Each path below is one point turned by a fixed rotation once a step. After each direction that follows a path, write how fast that rotation turns it, in degrees each step (0 if it stays still).
Each turn is a multiple of 5 degrees from 10 to 175, or 0.
Each row of a path follows its step; steps can be skipped.
Rotation 1:
step 2: [-1.57 -0.25  0.17 -0.53  1.26  0.16 -0.67 -0.29 -0.19  0.59  2.02  2.18
 -1.41 -0.24  1.52  0.54  0.27 -2.94  0.24 -0.48  1.08 -0.79 -0.61 -0.01
 -0.39 -0.32 -1.94  2.09 -0.76  1.75 -0.77  0.63  0.37 -1.00  1.00  1.28
  1.13  0.47 -1.09 -0.37 -0.12 -0.14  0.01 -0.06 -0.05  1.64 -1.61  0.95
 -1.19  0.46  0.28  0.70 -0.64  1.48]
step 7: [-2.89 -0.52  0.07 -0.41 -0.83  1.84 -0.53 -1.39  0.17  1.08  0.63  0.89
  0.21 -0.01  0.21 -0.41  0.38 -2.17 -0.23 -0.19 -0.35 -0.26  0.74  0.69
  1.17  1.30  1.72  0.40 -0.07  3.08  0.24 -0.11  0.38 -0.35 -0.50  0.35
  0.82 -0.42  0.79  1.84 -0.97 -0.09 -0.70  0.58  0.56 -1.08  0.37 -0.57
  0.00  0.52  2.23  1.43  2.04  0.72]
step 8: [-0.51 -0.28  0.85 -0.63 -0.61  0.95 -0.13 -0.04 -1.12  0.89 -1.69  2.01
 -0.47  0.42 -0.33  0.25  0.39 -2.37 -0.75  1.80  0.35  0.07  1.58  0.53
  1.62 -1.08 -0.66 -0.01  0.76  0.80 -1.74 -0.11  0.43 -0.47 -1.13  1.03
  1.14  1.42 -0.77  0.26 -0.85 -2.60 -0.49 -1.27 -1.13  1.54 -0.82 -0.84
 -0.32  1.32 -2.12  0.00 -0.09  0.28]
step 14: [-0.66 -0.71 -0.18  0.20 -0.45  0.60 -0.10 -0.18 -0.81  1.90  0.27  0.94
  0.69 -2.57  1.33  0.22  1.04 -2.08 -1.17  0.98 -1.24  1.13  0.25 -0.82
 -0.02 -0.21 -1.05  0.84  1.23 -0.27 -2.29  1.32  0.01  0.30 -0.43  0.73
  0.98  1.73 -0.19  0.37  0.42  0.20  0.48  1.89  2.12 -0.15  0.70 -0.69
 -1.10  2.14 -0.58  0.13  1.55 -0.01]
step 18: [ 0.58  0.31  0.16 -2.01 -0.41  0.89 -0.12 -1.47  0.05 -0.52 -0.86  1.39
 -0.80  1.37  1.39 -2.27  0.91  0.09  1.30 -2.52  1.18  0.01 -0.59 -1.61
  1.28 -0.52 -0.68 -0.11 -0.15 -0.43 -0.67 -0.64 -1.30  0.26  0.47  1.15
 -1.32  1.57  0.61 -0.02 -1.01 -0.87  0.41 -0.57  1.94  0.90 -1.52 -0.06
 -1.06 -0.81 -1.65 -1.21  0.86  0.57]
step 19: [-1.12 -1.36  0.25  0.59 -0.62  0.35 -0.88 -0.06 -0.46  0.31  1.70 -1.09
  0.38  0.02  0.99 -1.74  0.11 -0.28 -0.83 -0.70 -1.18 -1.62 -1.97 -0.87
  0.62  1.56  0.92 -0.66 -1.70  0.70 -1.80  2.36 -0.55 -0.36 -1.15  1.78
  0.68 -0.07 -0.38  1.45  0.80 -0.49  0.91 -0.28  2.13  0.77  1.11 -0.91
 -1.08 -1.65  0.01 -0.48  0.33  0.22]
step 22: [-1.80  0.08  1.19 -0.10 -1.37  0.54 -0.71  0.09 -2.89 -0.14  1.46 -0.62
 -1.75  2.41 -3.06 -0.32  0.71  0.12 -0.02  0.31 -0.74 -0.05 -0.47 -0.21
  0.82 -0.05 -1.36 -1.18  0.00 -1.76  0.41  0.36  0.40 -1.13 -1.12  0.25
 -0.03  1.04 -1.59  1.23  0.67 -0.31  2.04  0.53 -0.25 -0.41  0.52 -0.69
 -0.79 -0.30  0.78 -0.40  0.44 -0.93]
step 23: [-1.07 -0.22  0.51 -1.48 -2.40  0.95  1.68 -0.93  0.57  1.16 -1.58  0.48
 -0.33  0.13 -0.05  0.70  0.32  1.02  0.89 -1.64 -0.25 -0.22  0.17 -0.57
  2.66 -1.62 -0.24 -0.57  1.51 -0.97 -1.55 -0.67  0.37 -0.90  1.88  0.28
  0.94 -0.23 -0.43  0.58  1.77  1.12  0.32  1.48  1.43 -1.19  0.44 -0.75
 -0.74  0.49  0.84 -0.24  0.69  1.36]
step 25: [-1.51 -0.98  0.64 -1.61  0.40  1.24 -0.18 -0.05 -1.66  0.11  1.53  1.36
 -0.93 -0.69 -0.28 -1.91 -0.01 -0.82  0.27 -0.87  0.83 -0.66 -1.05  1.37
  0.62 -0.64  0.22 -2.87 -0.96 -0.12 -1.03 -0.45 -0.52  0.53 -0.28  0.77
 -1.42  1.18  0.00  1.37  1.22  0.15 -1.54 -1.76 -0.03 -0.05 -0.04 -1.63
 -0.20 -2.06  0.73  1.44 -0.79  0.38]
Speeds:
[-0.03 -0.22  0.11 -0.27 -0.04  0.58  0.12  0.32  0.25  0.27  0.36  0.03
 -0.49 -0.25  0.43 -0.07 -0.16  0.04  0.92 -0.29  0.22  0.09  0.18 -0.09
  0.15 -0.38 -0.60 -0.09 -0.26  0.10  0.36 -0.51 -0.07  0.32  0.15 -0.04
 -0.17  0.66  0.01  0.05 -0.19  0.66 -0.07  0.24  0.16 -0.01 -0.10  0.23
  0.28 -0.07 -0.02  0.41 -0.19  0.18]
155
[-0.06  0.09  0.42  0.17  0.03  0.45 -0.22  0.04 -0.22  0.25 -0.03  0.22
  0.02  0.05 -0.27  0.20 -0.20  0.53  0.12 -0.07  0.08  0.59 -0.29 -0.30
  0.05  0.63  0.29 -0.62 -0.32  0.35  0.14  0.12 -0.14  0.06 -0.25 -0.04
  0.11 -0.45 -0.52  0.72 -0.11  0.52 -0.05 -0.21  0.12 -0.34  0.45  0.02
 -0.20 -0.36  0.24 -0.11 -0.35 -0.30]
115
[-0.07 -0.49 -0.28 -0.27  0.11 -0.20  0.09  0.26  0.16  0.01  0.13 -0.03
 -0.61  0.48  0.25  0.09  0.09 -0.45 -0.03  0.25 -0.55 -0.47  0.09  0.07
  0.13  0.17  0.16 -0.46 -0.22 -0.17 -0.10 -0.03  0.41 -0.03  0.57 -0.28
 -0.16 -0.37 -0.31 -0.14  0.08  0.04  0.47  0.33 -0.04  0.19  0.46  0.23
  0.01 -0.94  0.10 -0.30 -0.26 -0.02]
110
[ 0.28 -0.51 -0.16 -0.05 -0.02 -0.12  0.86  0.50 -0.73  0.14 -0.28  0.21
  0.12 -0.15  0.20 -0.07 -0.55 -0.20  0.14  0.29  0.09  0.19 -0.19 -0.19
  0.27  0.35 -0.41 -0.38  0.25 -0.21  0.16  0.01 -0.23  0.27  0.07  0.04
  0.27 -0.49 -0.20 -0.26  0.39  0.01 -0.17  0.16  0.02  0.41 -0.41 -0.25
 -0.18  0.48  0.39 -0.14  0.00  0.17]
125
[ 0.14  0.06  0.16 -0.26 -0.17 -0.12  0.06  0.55  0.21 -0.38  0.32  0.48
 -0.08  0.02  0.24 -0.11 -0.25 -0.19  0.37 -0.25 -0.19  0.47  0.35  0.00
  0.19  0.21  0.55  0.10 -0.46 -0.20 -0.26  0.57 -0.36 -0.48  0.03 -0.06
  0.11  0.00 -0.23 -0.14 -0.18 -0.12 -0.33  0.25 -0.83 -0.06  0.27  0.35
  0.08  0.35 -0.19  0.21  0.62 -0.13]
10
[-0.65 -0.39  0.01 -0.02 -0.16  0.08  0.43 -0.18  0.28 -0.52 -0.15 -0.61
 -0.25  0.36 -0.24  0.15 -0.05  0.07  0.46 -0.20 -0.45 -0.07 -0.23  0.37
  0.60  0.08 -0.17 -0.07  0.17  0.29  0.31 -0.31 -0.15 -0.03 -0.58 -0.11
  0.55 -0.04  0.03  0.30 -0.14 -0.40 -0.18 -0.26 -0.27  0.08  0.35 -0.22
 -0.17  0.13 -0.42 -0.20  0.11  0.42]
25
[-0.03 -0.22  0.14 -0.50 -0.17 -0.29 -0.19  0.34 -0.14 -0.38 -0.27 -0.16
  0.24 -0.18  0.21  0.00  0.05 -0.58 -0.01 -0.23 -0.15  0.48  0.42  0.05
 -0.18  0.50 -0.07  0.04  0.35  0.22  0.18 -0.40  0.34 -0.31 -0.21  0.63
 -0.06  0.11  0.61  0.08  0.54  0.35 -0.11 -0.05  0.00 -0.26  0.19  0.10
  0.24  0.00 -0.29 -0.37 -0.55 -0.57]
20
Rotation 2:
step 4: [-1.64 -0.84  1.00  0.35 -0.76  0.08 -0.17 -1.18  0.69 -0.73 -0.76  0.95
  0.91  1.38  0.18  0.67  2.03  0.24 -0.97  1.57  0.71  0.24 -0.27  0.79
 -0.17  0.91 -1.00  1.72 -1.33  0.27 -0.11 -0.48 -1.55  0.98  0.06 -2.03
  0.01  2.51  1.30 -1.26  0.24 -0.77  0.73 -1.44 -0.72 -1.53 -1.42  0.08
 -0.31 -1.22 -0.14 -0.01  1.24  0.04]
step 12: [ 0.47  0.28 -0.97  1.27  0.58  0.03  1.72 -1.52  2.02 -0.32  0.46  1.97
  0.03  0.03 -0.42  1.68 -0.22 -0.16 -0.56 -0.34  1.59 -1.62 -1.90  0.57
 -0.78 -0.15 -0.18  0.43  0.66 -1.40 -0.24  0.29  1.26 -2.32  0.08  0.68
 -0.28  0.06 -0.45 -1.07 -0.06  0.37  0.62  1.10 -2.08  0.34 -1.41  1.69
 -0.32  1.46 -0.68 -0.42  0.29  0.45]
step 13: [-1.02  0.42  0.24  2.47 -0.50  1.82 -1.84 -0.62  0.33 -1.68  1.30 -0.85
  0.45  0.04 -0.28 -1.91 -0.55  0.01 -1.98 -0.36 -1.51  0.41  0.75  0.81
 -0.73  1.24 -0.87 -1.93  0.60 -0.86  0.07 -0.71  0.10 -0.54  1.56 -1.38
  1.98  0.30  0.87  0.06  0.58 -0.88 -0.64 -0.38 -0.51 -0.15 -0.58 -0.38
 -1.21  1.03  0.39  1.01 -0.29  0.43]
step 14: [ 0.30  1.59  0.68 -0.68  1.78 -0.37 -0.03 -0.01  0.95  1.16  0.61 -0.79
  0.67  0.54  1.81  1.35 -0.83 -0.51  1.92 -1.51 -0.79 -0.43 -0.08 -1.29
  0.22 -0.46 -0.69 -0.24 -0.71  0.92 -1.75  0.04 -0.04 -0.62 -0.35 -2.71
 -0.44 -0.32  0.82  0.52  1.72 -0.81 -0.90  0.54 -0.11 -1.29 -0.21  0.65
  0.84 -0.72  1.94  1.68 -0.72  1.01]
step 16: [ 0.10  0.66  2.12 -0.25 -1.08  0.27  0.18  0.55  0.07 -1.66  0.05  0.76
 -0.70  0.28 -0.47  0.43  2.47  1.10  0.04  2.33  1.50  0.42  0.97 -0.75
  1.24  1.82 -0.62 -0.51 -0.47 -0.21 -0.11  0.78 -0.62  0.58 -1.14  1.19
 -0.19 -1.01 -0.16  0.85 -1.73 -0.44 -0.52 -0.10  1.87 -0.92  0.85  0.04
  1.17 -1.00  1.13  1.82 -0.78  0.72]
step 20: [-0.08 -0.28  0.42  0.74  0.46  0.35 -0.65 -0.80 -1.46 -0.29 -0.08 -0.88
 -0.46  0.07 -2.58 -0.25 -1.28 -0.48  1.88  0.40 -1.26  0.14 -1.32  1.20
  0.77 -1.93  1.64 -0.38 -0.73 -0.37 -0.45 -1.28  2.28  0.20  2.52 -0.23
  0.70  0.47  0.89 -0.56 -1.14 -1.54  0.05  0.82 -0.18 -0.95 -0.97 -0.25
  1.36 -0.13 -1.50 -0.29 -0.02 -0.31]
step 22: [-0.55 -0.76 -0.83  0.44 -0.61 -0.65 -1.69  1.14  0.28 -0.27  1.47  1.22
  1.04 -0.42 -1.24  1.10 -0.79 -1.34  0.77  0.84  0.50  0.59  1.60 -0.75
 -1.25  0.31 -2.14 -0.03 -1.94  1.65  0.78 -1.17 -0.87 -0.43  0.22  0.46
 -0.02  1.81  0.20 -0.66  0.40 -0.94 -1.42 -0.30 -0.34  0.13 -0.66  1.09
 -1.27 -0.97  0.69 -0.03  2.40 -0.60]
step 27: [ 0.55  0.35  0.82 -0.65 -1.42 -0.68  0.40  0.14 -2.19  0.61 -0.05  0.22
 -1.36  1.22 -0.98 -0.07 -0.50  0.93  0.91  1.46  1.73 -1.44 -1.96  1.08
 -1.17 -1.61 -0.55  0.42 -1.59 -0.07  0.13  0.92 -1.72  0.51 -0.44 -1.58
  0.95  1.49 -1.09  0.51  0.14  0.60 -0.37  1.12 -0.62 -0.29  2.14 -0.61
  0.63 -0.63 -0.92 -0.20 -0.34  0.54]
step 28: [ 1.03  1.09 -1.60 -1.37 -2.26 -0.05 -0.12 -0.72  1.29  0.29 -0.10 -0.74
 -0.48  0.29 -0.88 -0.24 -0.34 -0.20 -0.54  0.88  0.19  0.60  0.13  1.48
  2.31  0.59  1.20 -1.01  0.77 -0.71  0.65 -0.09  0.72  1.27  0.04  1.29
 -0.51 -1.71 -1.74 -0.76 -0.06  0.20 -0.88 -0.61  0.24 -0.87  0.86 -0.75
 -1.19 -1.44 -1.03  0.47  2.60  1.12]
Speeds:
[ 0.39  0.09  0.28  0.29  0.00 -0.54 -0.48  0.19 -0.47 -0.23  0.30 -0.10
  0.13  0.29 -0.62 -0.32  0.50  0.15 -0.09  0.06  0.10  0.22  0.34 -0.18
 -0.35  0.02  0.15  0.12 -0.38  0.18  0.33 -0.02 -0.14  0.18  0.67 -0.49
 -0.17  0.41  0.09 -0.22  0.08  0.12 -0.10  0.41  0.40 -0.25 -0.02  0.33
  0.45  0.37 -0.30 -0.03 -0.39  0.21]
160
[-0.17 -0.19  0.11  0.19  0.02  0.29 -0.13 -0.19  0.04 -0.35  0.16  0.14
  0.25 -0.20 -0.01 -0.43 -0.11 -0.28 -0.30  0.37 -0.48  0.01  0.05  0.33
 -0.18 -0.28  0.28  0.48 -0.48  0.22 -0.58  0.05  0.22  0.13 -0.23 -0.25
  0.61 -0.15 -0.02  0.45 -0.15  0.11  0.31  0.20 -0.06 -0.51  0.08 -0.03
  0.18 -0.79  0.18 -0.06 -0.79 -0.10]
110
[-0.25  0.64  0.02  0.35  0.17  0.22  0.11 -0.28 -0.42  0.50  0.05  0.03
 -0.26 -0.62 -0.09  0.05  0.54  0.62  0.15  0.08  0.29  0.12 -0.36 -0.51
 -0.20 -0.02 -0.16  0.22 -0.28  0.06 -0.42  0.22  0.13 -0.62 -0.05 -0.52
 -0.14 -0.14 -0.42 -0.46 -0.15  0.05  0.24 -0.15  0.07  0.32 -0.12  0.06
 -0.01 -0.56 -0.09 -0.02  0.03  0.08]
170
[ 0.46  0.19  0.13 -0.42  0.53  0.30  0.05 -0.27  0.40  0.15 -0.10 -0.24
  0.50 -0.22 -0.19 -0.14  0.03 -0.37  0.46  0.08  0.07  0.22  0.00  0.09
 -0.38  0.30  0.36  0.40  0.08 -0.52  0.49 -0.35  0.49  0.39 -0.10 -0.17
 -0.35  0.14 -0.44 -0.29  0.05  0.07  0.37  0.18 -0.43 -0.12 -0.46 -0.15
  0.43 -0.16  0.08  0.17  0.29 -0.29]
130
[-0.16  0.14  0.26 -0.29  0.08 -0.09  0.13 -0.50 -0.39 -0.26 -0.04 -0.03
  0.00  0.81  0.10 -0.23 -0.19 -0.19  0.33  0.09 -0.22 -0.12  0.03 -0.16
  0.72  0.96 -0.20  0.32  0.06 -0.43  0.10  0.01  0.04 -0.23 -0.01 -0.18
  0.20  0.11  0.24 -0.37 -0.09 -0.32  0.26 -0.19  0.11  0.22  0.62  0.23
  0.28 -0.41  0.06 -0.22 -0.15  0.32]
155
[-0.32 -0.02 -0.56 -0.46  0.10 -0.13 -0.38 -0.05 -0.23 -0.16  0.32  0.15
  0.18  0.05 -0.30  0.15  0.12 -0.08 -0.02 -0.35  0.27  0.38 -0.38 -0.27
 -0.52 -0.03  0.13  0.26  0.25  0.46  0.02  0.26  0.18  0.45 -0.10  0.19
  0.94 -0.36  0.28 -0.28 -0.16 -0.14 -0.01  0.02 -0.29  0.50  0.04 -0.03
  0.42  0.20  0.36 -0.43  0.32  0.24]
25
